In the rows, zero is written as 128.
Each named turn below is shown by a few rows before and after it. Which turns, in which order, take the first row of each later pair to the second? The first pair is answered.
turn Q_548:
[ 95 153 144 146 114 133 121 114 140 121 146 134 111 141 141 129 147 139
 157 152 126 124 133 117 128 126 114 115 104 119 141 114 100  95  96] -> [108 101 148 124 129 102  94 119 109 147 161 134 117 118 124 116 150 128
 141 131 140 130 161 104 149 130 142 121 151 123 143 129 135 118 151]
[158 120  64  92 128 129  77 113 134 100  76 124 180  65 143 178 140 113
 158  62  93 145 145 104  95 141 176 151 138 149 149  76 103  77 160] -> [168 109  50  87 128 154 100 107 139  95  77 125 189  77 135 177 130 112
 141  62  88 141 120 113  76 144 159 160 132 151 148  82 102  78 150]
[124 113 114 123 145 141 145 112 111 138 124 104 135 131 129  99 112 158
 128  75 153 168 140 113 128  92 149 111 145 114 161 160 105 105 133] -> [119 127 106 134 139 154 158 113 123 128 117 105 137 140 132 108 112 162
 130  82 149 169 125 122 120  93 132 111 132 108 158 156  94  97 109]
[168 149 108 133 132 173 122 138 146 108 106 129 102 166 103 129 115 127
 105 113 101 121 128 137 107 154  74  95  83 125 139 102 133 149 102] -> [140 173 147 146 129 131  79 153 138 106 105 124  88 148 119 127 146 128
 147 118 112 129 168 123 147 150 112  84  95 119 136  78 127 142 125]
turn Q_403:
[108 151 110 146 119 118 119 131 130 104 120 146 136 119 126 146 127 151
 149 131 138 146 146 147 137 136 126 126 125 120 124 122 119 120 123] -> [100 148 139 142 122  91 127 130 125 118 132 119 135 115 127 132 136 140
 146 152 140 140 145 128 150 128 137 128 135 119 122 119 132 136 123]
[127 111 112 130 121 138 126 176  99 129 131 141 137 138 132  94 117 133
 120  96 151 155 118 103  97 129 131 132 165 142 143 128 149 137 150] -> [115 121 117 143 122 140 136 180 101 133 137 146 138 153 136  88 111 138
 127 111 154 150 104 108  99 120 120 131 163 136 139 125 147 131 131]
[ 98 161 199 156 125  75 126 129  90 141 176 106 116 138 180 116 136 139
 145 182 105 103 127 135 144 115 153 129 129 152 109 114 139 135 118] -> [160 128 133 106 155 105  92 124  77 124 127 120 126  88 168 152 152 135
 148  99  92 121 172 133 132 164 176 132 125 183 136 125 136 116 180]
[122 110 127 137 147 128 145 103 130 136 119 114 120 126 118 148 139 123
 121 140 114 123 120 129 111 131 127 122 120 118 119 101 118 117 132] -> [119 111 122 137 149 131 145 103 135 135 121 116 121 123 116 149 141 126
 121 135 114 121 123 131 112 137 128 125 119 117 122 104 115 117 128]
turn Q_468:
[158 129 179 106 146 145 158 104  99 152 148 111 121 142 137 100 112 152
 124 175 119 112 110 117 110 139 119 168 135 137 138 133 113 127 146] -> [158 125 173 110 145 150 160  99 101 155 150 119 122 143 133 101 108 158
 118 173 122 117 106 126 108 135 113 166 137 134 137 133 118 124 142]
[140 108  57 110 174 152 121 122 142  92 141 137 129 106 124 160  97  66
  69  72 142 154 143 110  88 144 122 129 132 141 153 126 169 121 170] -> [145 127  53 118 171 162 125 124 151  84 133 139 129 112 132 169 100  71
  72  73 138 150 138 116  82 146 117 129 108 139 158 119 152 114 159]
[125 134 142 134 126 126 146 131 129 137 150 115 117 139 121 121 128 131
 129 129 138 114 126 119 145 104 111 139 129 137 124 136 140 128 123] -> [127 137 139 140 126 125 150 130 134 135 153 121 117 136 124 122 126 132
 131 130 141 120 122 120 139 103 109 138 125 137 125 141 139 126 116]
Now pairs of rows:
Between the rows of a pair lie 2 to 3 turns.
[164 108  63  97 128 175  92 129 138  86 123 153 137 103 108 109  87 146
 103 120 129 144 127 117 106 153 120 124 117 158 143 148 151 142  78] -> [109 177 155 124 111  97  93 131 150  98 132 100 121 102 128  90 114 133
 132 188 128 132 121  88 142 140 154 104 111 139 126 110 137 151  53] | Q_548, Q_403
[117 122 145 116 115 111 121 147 109 137 183 131 147 162 112  94  99 135
 118 143 160 113 144 101 174 121 130 119 157 113 146 118 128 127 130] -> [113 146 139 136 105 132 144 149 125 121 176 125 146 177 120 102  92 141
 120 150 154 105 120 110 159 121 110 114 127 106 141 111 109 116  97] | Q_548, Q_548
[117  81  99 114 131 128  78 161 120 100 146 175 119 108 130  89 102 139
 157  84 156 163 165 124 117 145 157 161 152 133 152 121 112 115 188] -> [129  59 106 117 121 137 162 147 129 125 178 145 128 145 112  70  64 125
  98 141 142 139  87 132  79 120 109 175 142 124 135 149 128 150 129] | Q_403, Q_403, Q_548
[136 146 114 118 125 106  29 188 112 143 137 135 147 121 178 158 152 145
 116 100 122 111 155  86 126 147 103 175 154 165 174  98 118 119 154] -> [149 113 139 106 124  84  73 172 107 173 166  99 153 133 160 128 135 125
  73 139 113  92 115  75 118 135  90 191 168 154 169 122 140 152 139] | Q_548, Q_403, Q_403
[156 121  91 118 159 148 115 122 119 111  92 146 128 120 107 133 125 128
 131  91 128 131 143 131 111 149 132 132 135 140 123 141 121 106 168] -> [ 91 178 146 161 128 121 131 133 135 112 121 134 118 154 135 119 125 133
 149 153 141 117 116 132 133 121 120 117 121 111 107 120 107 103 111] | Q_548, Q_548, Q_403
[111 155 171 147 118 119 136 124 144 133 127 139 126 143 138 121 116 118
 115 154 154 129 126 116 123 121  96 122 126 104 138 126 123 154  76] -> [135 110 161 123 127 111 135 120 120 153 140 137 132 133 120 108 111 111
  86 137 151 135 131 114 122 125 103 130 155 111 138 148 151 169 103] | Q_548, Q_548
[ 90 155 141 177 123 129 154 130 118 125 141 135 138 143 140  99  94 153
 110 131 118 151 113 101 113 106  93 137 102  96 125 114 135  90 111] -> [110 169 153 160 133 107 161 112 125 127 120  89 137 121 135 104 111 128
 115 135  99 145 114  80 106 123 104 127  84 105 131  99 127  95 127] | Q_403, Q_548, Q_548
[111 127 155 146 132 135 116 120 178 178 127 142 130 129 144 128 145 122
 145  91 147 131 168 102 133 125 128 119 106 137 115  85 144 114 102] -> [106 103 158 144 134 129 125 116 174 191 149 135 134 135 132 119 136 121
 120 104 151 131 157 106 134 110 120 122 121 135 109 100 162 131 101] | Q_548, Q_403, Q_403
[101 157 121 157 122 151  97 136 128  97 115 171 123 132 138 148 134 142
 156 119 141 145 162 124 144 147 125 121 121 116 126 114 110  91 137] -> [138 102  86 129 130 182 126 122 123 112 124 175 141 143 115 148 108 138
 109 104 132 140 135 137 116 149 100 138 136 125 127 140 131 107 139] | Q_548, Q_548
[ 88 104 158 136 113  82 108 145 114 154 170 153 142 153 124  90 119 138
 115 136 173 136 136 118 153 108 135 152 188 111  98 155 151 145 147] -> [145 113 162 103 127  70 160 114 128 157 141  76 150 130 112 101 135  92
  86 146 140 111 108  86 114 129 139 147 145 131 102 154 142 162 145] | Q_548, Q_468, Q_403
[118 135 125 138 132 147 153 131 156 121 120 119 134 137 138 147 135 118
 124 149 136 108  88 135 124 127 113 135 110 129 129 121 107 141  77] -> [132  78 127 102 148 113 121 133 127 147 144 113 143 107 118 133 144 105
 110 124 142 116 128 122 147 129 142 140 161 135 129 140 144 162 133] | Q_548, Q_548
[112  75  79 137 144 167 136 150 150 143 161 181 135 179 115 123  56 144
 118 127 144 119 108 160 126 101  89 127 172 116 114 168 146 121 105] -> [189 100  68  79 170 144 123 125 157 122  81 107 143 100  97 167 119  91
 130  82 109 109 143 109  99 159 145 115 122 159 142 143 121 116 170] | Q_468, Q_403, Q_403
[ 99 116 148 148 120 111 104 135 120 131 156 163 131 133 131 121 132 146
 143 131 158 137 150 131 159 104 144 125 169 110 120 128 137 130 137] -> [124  92 104 141 124 154 121 132 122 127 147 182 135 148 123 133 111 154
 122 107 154 136 133 147 139 115 118 125 165 116 128 145 139 131 126] | Q_403, Q_403, Q_548
[ 78 118 111 175 115 149 141 123 126 150 167 190 133 153 141  79  84 169
 123 167 162 111 116 177 130  78  79 120 149 128 112 122 141 111  96] -> [144 100 101 129 125 145 198  94 136 164 149 124 150 136 114  81  90 125
  74 175 130  90  77 159  91  99  73 130 121 149 120 138 148 130  94] | Q_403, Q_548
[120 134  90 128 139 140 170 134 148 132 119 133 110 140 125 114  98 138
 132 185 119 127 115 140 129 117  92 141 110 113 130 149 121 136  67] -> [131 140 111 106 149  93 101 138 126 130  95 119 101  88 125 124 134 126
 171 149 122 139 188 109 167 142 154 129 129 126 143 131 119 132 136] | Q_548, Q_403
[116 143 143 155 123 151 149 150 138 107 134 137 116 142 144 149 122 130
 143 133 125 128 115 145 134 109 121 127 107 101 129 133 116 110 100] -> [164  99 107 113 136 159 153 138 128 118 122 127 125 120 118 157 125 109
 114 100 110 129 118 136 112 130 129 137 118 125 145 152 131 121 132] | Q_403, Q_548, Q_403
[ 62 107 102 163 152 117 100 170 102 154 150 190 174 122 134 117 134 151
 145 122 130 132 142 145 163 116 169 149 168  95 110 108 171 124 144] -> [ 59 139  88 187 141 154 136 165 127 136 143 194 178 149 140 136 117 162
 142 138 119 119  99 161 130 118 130 144 129  90 111 105 143 110  86] | Q_548, Q_548
[123 123 128 123  99 136  98 131  99 103 143 174 137 102 137 138 128 145
 181 102 141 172 179 124 155 113 168 123 132 115 159 141 144 115 192] -> [129 150 103 143  87 190 147 125 131  75 128 183 143 139 147 152 104 159
 173 118 127 160 121 145 108 116 117 124  81 114 157 136 114  97 123] | Q_548, Q_548
[158  74 103  98 142 130 143 122 104 150 144 119 147 125 101 122 126 115
 107 129 142 137 129 114 117 124 140 139 147 131 127 133 162 143 154] -> [138  97 122 101 140 104 120 128  98 149 142 118 139 113 109 118 146 115
 126 131 147 141 153 102 134 125 157 134 152 124 125 124 155 143 170] | Q_548, Q_548, Q_548
[ 94  85 125 120 153 103 109  89 118 169 199 119 150 188 119 119  88 172
  82 184 137 153  91 124  85 129 123 149 130 155 151 166 114 125 150] -> [104 134 148 106 161  68  65  93 117 148 153  86 140 143 131 140 142 157
 133 167 131 161 146  90 106 154 180 130 109 170 161 127  93 105 193] | Q_468, Q_548, Q_403
[195  82  62 118 130 182 172 107 123 149 118 132 126 129 112 119  89 127
  89  85  97 145 121 138 107 131 129 127 125 149 138 145 157 159 110] -> [165 119 155 119 120  80 157 107 116 172 130  62 110 106 121  93 133  96
 113 138  94 136 139  93 152 120 183 115 131 138 128 113 162 186 130] | Q_548, Q_403, Q_548
[154 169 108 139 125 135  94  96 160  77  96 130 119  97 123 145 118 120
 129  92 124  98 136 165 112 174 114 110  98 140 144 114 108  75 123] -> [180 124 130 103 129  91 124  77 141 116 122  78 125  80  99 117 115  81
  90 117 113  89 117 144 113 174 131 120 124 145 141 129 143 115 145] | Q_403, Q_403, Q_548
[112 192 118 154 167 127 158 114 130  84  80  86 139 125  96 144 148 127
 176 128  98 154 181 151 134 145 150  88 119 154 160 144  73 114 117] -> [115 134  81 156 163 174 192 115 126 103 122 129 152 168  85 124  94 144
 124 123 100 152 142 182 107 125  96 107 149 142 146 181 101 128  88] | Q_468, Q_548, Q_403
[134 154 103 135 117 143 118 134 143 129 112 131 116 128 119 126 113 143
 112 110 125 121 127 122 104 132  89 128 128 129 150 133 129 113 118] -> [139 136 102 125 125 141 117 130 136 135 117 132 119 124 112 124 111 140
 101 107 126 121 128 125 106 126  92 134 139 130 151 140 137 121 127] | Q_548, Q_548, Q_548
[134  61 120  86 171  68 114 131  88 130 131 113 148 119 111  75 121 138
  94 152 145 117 107 139 134  99 121 115 144 151 133 165 151 137 153] -> [115  85 144  93 172  49  88 139  93 123 128 114 139 105 118  78 137 137
 120 161 157 119 127 130 155 100 140 109 146 148 133 147 149 137 158] | Q_548, Q_548, Q_548
[126 126 141 111 121 117  94 120 119 128 119 122 117 113 137 121 146 124
 146 107 120 140 166 116 140 131 168 130 147 121 129 117 129 120 171] -> [ 91 127 136 142 106 143 106 133 128 125 148 154 114 151 145 108 112 151
 140 129 130 139 139 143 141 109 133 128 151 101 115 125 134 118 132] | Q_403, Q_548, Q_403
[156 161  91 186 118 194 195 106 195 136 121  93 124 170  96 103  65 136
 106 150 101  90  22 171  93 176  58 137  55 109  87 134  63  99 115] -> [103 238 139 211 123 136  74 143 181 109  94 117  96 125 133 118 135 154
 211 118 132 120 139 151 173 186 146 108  68 102  99  86  33  58 185] | Q_548, Q_403, Q_403
[142 114 140 114 135 105 131 175 114 152 146 153 122 136 145 108 111 131
 204 190 144 137 126 157 121 120 119 138 183  95 119 142 180 172 130] -> [129 142 139 131 125 125 145 173 130 133 141 153 122 150 152 113 108 141
 212 201 140 130 105 165 111 119 103 133 159  90 114 131 162 155  96] | Q_548, Q_548
[161 142 101 107 164 149 133 124 159 106  70 103 117  94 131 163 173 106
 111 110  92 104 120 113  98 145 143 137  96 164 150 111 116 108 137] -> [171  99  87  93 163 163 157 115 152 130  94 111 127 110 116 140 148 107
  78 114  88 102  98 124  91 136 119 149 117 166 148 134 141 124 134] | Q_548, Q_468, Q_548
[110  88 146 130 101 146 120 166 137  98 127 138 130 116 165 154 139 111
 110  74  61 104 138 120  82 164  98 173 113 171 128 133 125 147 119] -> [ 74 115 168 157  90 141 108 179 142 100 136 154 128 130 182 146 138 126
 129  96  76 113 141 127  98 144  93 167 116 159 116 121 119 141 105] | Q_548, Q_548, Q_403
[141  83 101 126 133 153 115 155  83 112 155 185 161 138 153 120 138 133
 138  79 146 177 156 148 171  95 148 108 144 123 146 127 166 141 137] -> [113 120 138 153 125 130 108 164  89 102 159 175 151 148 168 114 147 137
 156 111 153 173 154 143 187  80 156  95 136 107 138 108 152 141 119] | Q_403, Q_468, Q_548
[ 34 155 152 182 107  87 149 119 105 117 177 157 111 168 110  72 155 148
 138 176 116 134 100 144 129  81 121 121 159 101 118 130 127 111 105] -> [128  65  94 101 141  97 146  94  80 137 157 138 130 120  66  82 157 110
  86 109  98 143 127 125 107 115 142 138 188 133 139 169 165 135 187] | Q_548, Q_548, Q_403
[145 136 155 131 132 109  77 114 103 116 155 149 144 102 138 118 120 159
 155  73 136 146 179 144 136 146 115 123 164 122 110  94 152 125 124] -> [139 137 139 144 123 148 123 109 115 117 166 159 148 137 140 114  93 173
 130  92 134 139 137 165 112 136  74 129 148 115 111 108 151 125  78] | Q_403, Q_548, Q_548
[169  89 107 128 111 104 144 143 144 134 134  98 138 121 138 102 121 131
  79 123 109 109  99 137 107  97 132 160 165 136 105 140 108 145 134] -> [145 160 117 157 104 108 117 153 163  99  93 103 127 111 164 131 150 146
 128 114 113 113 119 137 119 111 148 139 121 135 103 106  64 108 125] | Q_403, Q_468, Q_548
[166 177 109 117 119 140 163 113 153 116  77  75 141 106 129 162 131 123
 146 109  93 126 102 130  96 155 124 116  53 145 139 104 103 111 112] -> [134 169 176 109 116  57 116 126 122 142 115  57 132  82 129 133 150 111
 164 133 118 126 147 103 154 133 179 113 105 130 130  95 130 135 160] | Q_403, Q_548
[115  88 134 112 120 145 166 122 146 130 166 102 131 149 152 132  91  95
  98 164  92 117  83 137  89 136  65 126 125  77 154 146 158 147 113] -> [152  86 128  81 134 127 157 112 149 128 138  71 133 107 144 151 119  71
 102 140  76 116 108 113  87 166  92 128 111  95 163 140 155 148 152] | Q_468, Q_403
[128 151 146 129 120 113 155 110 173  81 104 104  67 109 123 135 194 141
 129 147 133 105 125 131  79 152 131 121 110 107 150 106 131 126  84] -> [147 121 143 105 131  88 133 107 156  95 113  98  66  83 108 124 204 129
 121 124 134 115 150 118  92 159 156 128 138 118 157 113 153 144 131] | Q_403, Q_548
[129  90 155 104 127 105 104 150 117 147 137 133 137 117 103  91 142 116
 139 111 142 150 171 117 151 125 151 134 168 113 114 170 170 153 154] -> [174  76 109  89 129 162 155 132 134 141 126 127 155 132  93 110 118 110
 101 105 123 139 116 135  98 137 106 143 131 124 121 182 160 149 115] | Q_548, Q_403, Q_403
[144  86 107 105 142 128 117 124 108 142 140 138 131 118 115 127 130 129
 115 105 137 132 133 130 126 137 146 144 156 123 136 150 147 140 161] -> [127 107 128 113 138 109 102 129 105 139 135 132 126 113 121 125 142 127
 137 109 140 137 148 126 144 132 167 134 153 121 133 136 144 134 165] | Q_548, Q_548, Q_548
[155 126 138 118 154 101  86 146 154 113 122 126 119 108 127 147 123 120
 139 127 135 159 157 125 183 103 158 121 126 155 128 179 122 145 184] -> [144 155 149 138 146 100  83 153 162  99 116 127 111 109 141 152 132 124
 155 135 135 158 157 127 184 103 155 111 108 150 123 163 112 133 165] | Q_548, Q_548, Q_548
[ 96 109  91 140  99 141 123 123 119  97 130 162 133 202 118 154  92 154
 124 120 101 143  67 154 116 121  82  83 104  56  91 120 118 169 100] -> [112  77  85 126 104 140 124 120 109 113 141 159 135 192 108 147  85 148
 105 112  98 147  68 153 116 120  86  95 122  57  95 137 137 179 110] | Q_548, Q_548, Q_548
[134 146 136 121  97 143 102 158 151  79 122 137  95 192 129 157 177 171
 159  97 144 128 154 152 149 131 164 142 132 123 124 117 120  95 136] -> [155  77 149  90 100 116 126 142 124 126 162 116 105 193 103 122 163 147
 111 111 140 122 139 143 151 118 168 154 179 127 121 147 160 140 154] | Q_403, Q_548
[172 106  82  70 148 148 195 129 180 130  97  93 158 139 144 174 126 107
 123 113  94 121 109 137  69 176 133 145  15 121 129 142  81 108  98] -> [160  67 123  37 162  70 118 139 143 160 117  87 151  87 134 143 163  92
 142  85 114 141 190  99 134 177 209 146  86 121 131 139 117 131 198] | Q_548, Q_548
[127 144  61 180 121 177 102 138 128 130 139 161 141 132 111 135 167 121
 141 112 159 115 155  95  57 133  77 136 145  97 122 112  94  68 116] -> [140 130  53 169 129 177  93 136 117 131 144 162 145 115 100 136 173 122
 138  95 158 120 166  91  58 142  90 140 157 106 129 117 103  68 139] | Q_548, Q_548, Q_468
[ 55 149 135 187  93 128 106 153 127  97 152 186 112 162 154 126 113 162
 152 141 150 151 129 165 132 117 136 124 127 105 108 124 107 106  69] -> [108  52  90 142 114 147 122 134 105 126 172 194 133 154 121 104  85 147
  86 113 146 153 114 168 119 119 123 149 171 118 109 168 151 137 106] | Q_548, Q_548
[124 111 108 125 127 177 138 158 147 129 124 119 147 121 125 115 103 106
 141 154  90 122 106 109 110 148 125 121 156 135  89 136 121  95 106] -> [107 114 107 129 133 178 108 166 136 132 124 147 141 115 127 121 111 113
 158 136 103 141 129 116 130 152 132 118 172 129  91 134 126  88 121] | Q_548, Q_548, Q_403
[113 117 120 138 129 145  90 143 128 142 152 175 115 130 133 114 108 147
 144  99 156 149 161 144 155 136 134 132 148 119 119 125 129 108 135] -> [146  86 120 108 136 131 106 127 116 156 149 147 122 112 114 115 113 117
 117  98 143 149 157 127 152 138 145 143 158 128 123 139 141 130 152] | Q_548, Q_403, Q_403
[147 145 126 133 124 161 124 102 137 138 122 128 108 109 133 151 161 126
 128 119 127 124 131 115 114 131 128 123  81 134 157 126 104 115 144] -> [152  95 135 119 124 147 133  96 123 166 156 124 117 118 115 126 143 118
  92 129 135 120 118 117 121 117 125 133 114 129 151 146 138 143 152] | Q_403, Q_548, Q_548
[123 111  73  85 156 134 120 150 144 151 150 130 124 150 152 120 110 103
 156 135 149 112 125 150 117 142  83 150 160 149  89 151 171 123 129] -> [101 157  91 110 145 128 127 150 159 143 148 118 120 161 168 122 112 112
 173 162 149 107 110 149 120 135  79 140 134 140  84 136 153 113  99] | Q_403, Q_548
[101 116 124 116 141  95 127 107 106 139  72 145 140  75 187 141 150 104
 102 145  93  93 160 116 119 126 144 112  97 152 131  97 137 142 140] -> [ 70 136 133 146 130 105 113 117 110 128  76 168 139  96 199 137 147 125
 120 152 109  98 163 132 130 119 139 107 100 143 130  90 132 128 121] | Q_548, Q_403, Q_548
[103  89 117 115 154 104 116 128 104 116 156 134 142 126 113 104 103 130
 114  98 121 123 133 139 119 130 132 121 153 126 128 132 152 148 141] -> [ 85 132 111 142 143 142 123 134 124  95 146 156 136 147 129 121  98 153
 138 108 118 120 124 155 113 129 113 111 126 121 125 116 130 125 106] | Q_403, Q_548
